In the data rows, 128 means zero.
Here are some points, each followed by its number:
[108  91 104 108  96 167 108 160 171 135 108 114 103 114] 0
[108 101 111 116  60 104 173 189 140  99 101 114  98 120] 1
[112 101 109 115  69 133 171 205 124 101 103 113  89 114] 2
[132 133 136 137 198 120  99  96 121 168 161 134 134 114] 3
[185 248 190 166 134 103  98 144 189 152 104 111  88 114] 4
[107  85 106 111  82 134 188 111 156 180 126 117 100 115] 5
[105  84 101 109  60 116 217 106 126 163 149 128 125 113] 6
[124 120 127 130 206 127  96 210 156 105 100 110  84 113] 7
[177 232 181 161 127 104 110 138 180 150 112 116  97 114] 8
[105  89 105 108  67 110 159 105 156 171 120 115 102 121] 9
[108  81 101 106  57 103 174 194 158 116 100 112  87 112] 10
[108  83 103 107  68 160 134  90 101 144 173 148 161 115] 11
[186 232 186 163 150 105  95 146 187 149 103 111  89 114] 12
[159 191 163 156 169 112 107 102  91  87 130 149 186 157] 13
New points follow, each followed by the numbers of its three nearest points above, smallest number first.
[110  93 105 113 118 165 100 125 183 166 106 115  90 116] : 0 5 9
[177 233 187 167 158 108  99  89  90  96 143 163 202 149] : 3 8 13
[136 140 139 139 202 119  95 218 139  98 101 108  91 112] : 0 3 7
[138 143 141 141 204 118  95 219 142 100 102 108  91 112] : 0 7 12
[135 137 138 138 193 123  96 207 138 100 108 114 105 114] : 0 3 7
[152 177 159 154 214 111  98  93 129 172 150 128 124 114] : 3 8 13
[145 155 150 146 207 116  95 189 110  96  96 113  94 111] : 3 7 12
[166 203 170 161 182 109  99  90  88  89 138 154 197 158] : 3 8 13
[178 215 177 165 173 107  97  94  93  93 154 161 232 144] : 3 8 13
[123 118 126 130 203 128  96 198 149 104 100 111  88 121] : 0 3 7
[181 223 177 156 117 104  99  93  90  84 122 146 171 172] : 8 12 13
[109  92 105 113 118 166 100 123 179 168 109 116  92 115] : 0 5 9
[105  84 100 107  66 161 136  89  97 104 177 166 211 127] : 6 9 11
[170 219 179 162 157 112  99  95  99 101 139 158 192 145] : 3 8 13
[147 157 151 147 208 116  95 195 101  89  95 113  94 111] : 3 7 13
[178 220 177 157 115 102  97  93  87  96 121 137 152 177] : 8 12 13
[150 173 152 151 204 110  97  92 126 176 156 130 127 114] : 3 8 13
[110  94 107 114 141 152  99 181 183 127  97 113  92 114] : 0 2 7
[108  89 106 111 110 161  99 209 162 107  98 111  85 113] : 0 2 10
